In the rows, 128 means zero.
Each path below is one point turned by a fixed rotation once a step. After each direction that follows a path, write how fast that rotation turns it, in degrees each step (0 if it stays still).
Each turn is a multiple of 5 degrees from 10 to 175, or 0.
Each row of a path follows its step; steps can be skipped.

step 0: [119 134 134 135 124 147 138 117 136 136 118 139 124 135 123 131 127 129
 120 110 140 128 114 130 125 116 136 137 138 126 134 124 120 124 126 130
 135 136 125 122 134 126 137 124 143 129 124 128 131 135]
step 1: [117 127 113 137 145 137 127 115 131 128 130 137 123 132 132 129 138 131
 115 133 137 137 132 143 122 121 124 123 138 129 140 132 124 133 118 117
 130 127 123 131 139 135 122 126 114 117 120 128 130 133]
step 2: [112 125 145 135 124 134 128 128 130 145 128 121 133 127 128 135 141 141
 127 145 134 123 135 132 139 124 124 132 141 126 127 116 121 128 121 127
 131 116 131 139 139 118 131 124 128 122 132 135 130 130]
step 3: [132 138 130 126 127 133 144 117 142 140 129 117 126 135 127 126 136 126
 114 124 132 136 132 129 133 110 133 127 142 143 122 127 126 121 130 136
 124 127 130 126 120 125 124 125 128 117 140 119 134 142]
step 4: [112 133 130 137 137 125 123 126 134 129 123 129 114 124 133 133 131 123
 130 116 127 133 128 134 112 122 134 126 131 117 122 125 117 126 109 123
 137 128 140 129 132 120 123 133 122 115 138 114 138 134]
step 5: [125 123 138 142 129 127 129 137 135 131 141 130 108 129 119 117 141 137
 128 134 146 132 122 122 128 111 127 136 129 125 126 133 133 136 118 125
 125 121 121 131 140 121 132 119 134 121 126 125 132 129]
step 6: [124 145 137 131 131 125 134 115 138 135 131 135 129 123 134 130 112 124
 113 122 145 127 133 137 139 125 128 130 138 131 126 137 121 126 121 127
 131 128 116 131 141 120 128 130 144 122 126 136 136 138]
step 7: [118 135 112 139 137 137 120 126 140 126 121 137 122 126 139 130 131 135
 127 116 128 128 134 129 134 109 128 131 142 127 131 125 119 122 142 121
 128 125 132 137 138 123 120 113 118 118 130 130 131 126]
step 8: [128 117 136 129 119 147 135 129 124 130 125 126 123 128 131 145 138 141
 128 125 136 134 130 132 121 113 120 132 148 129 124 126 129 128 115 132
 140 123 129 137 136 128 135 129 134 111 118 129 126 131]
step 9: [124 134 130 123 133 138 128 111 132 142 129 121 133 128 120 121 143 127
 123 119 141 127 120 144 129 123 138 119 130 138 129 120 122 132 123 127
 125 127 120 127 140 119 133 121 125 121 121 116 133 145]
step 10: [101 131 125 131 140 123 135 130 137 142 124 127 124 130 124 134 136 141
 116 128 129 137 126 135 123 120 128 124 136 127 131 125 118 129 123 118
 136 120 121 133 129 130 117 131 132 126 144 126 140 119]
Directions:
[127 130 127 128 132 131 129 127 128 129 131 129 125 124 132 129 132 130
 128 131 127 126 128 131 130 128 131 130 123 130 125 128 127 128 128 131
 131 130 130 124 129 130 126 126 134 125 128 128 127 127] => 0
[127 124 129 125 132 128 125 127 128 128 128 131 126 130 126 123 130 129
 126 130 132 130 125 127 125 130 130 125 126 125 129 127 129 130 125 127
 131 134 124 127 131 128 132 131 129 128 126 126 128 128] => 85
[127 128 129 126 130 126 127 132 127 122 130 130 127 127 127 128 130 133
 130 129 127 129 128 129 129 131 127 125 130 127 133 127 126 125 126 123
 130 128 131 131 128 128 124 123 128 128 132 126 128 128] => 125
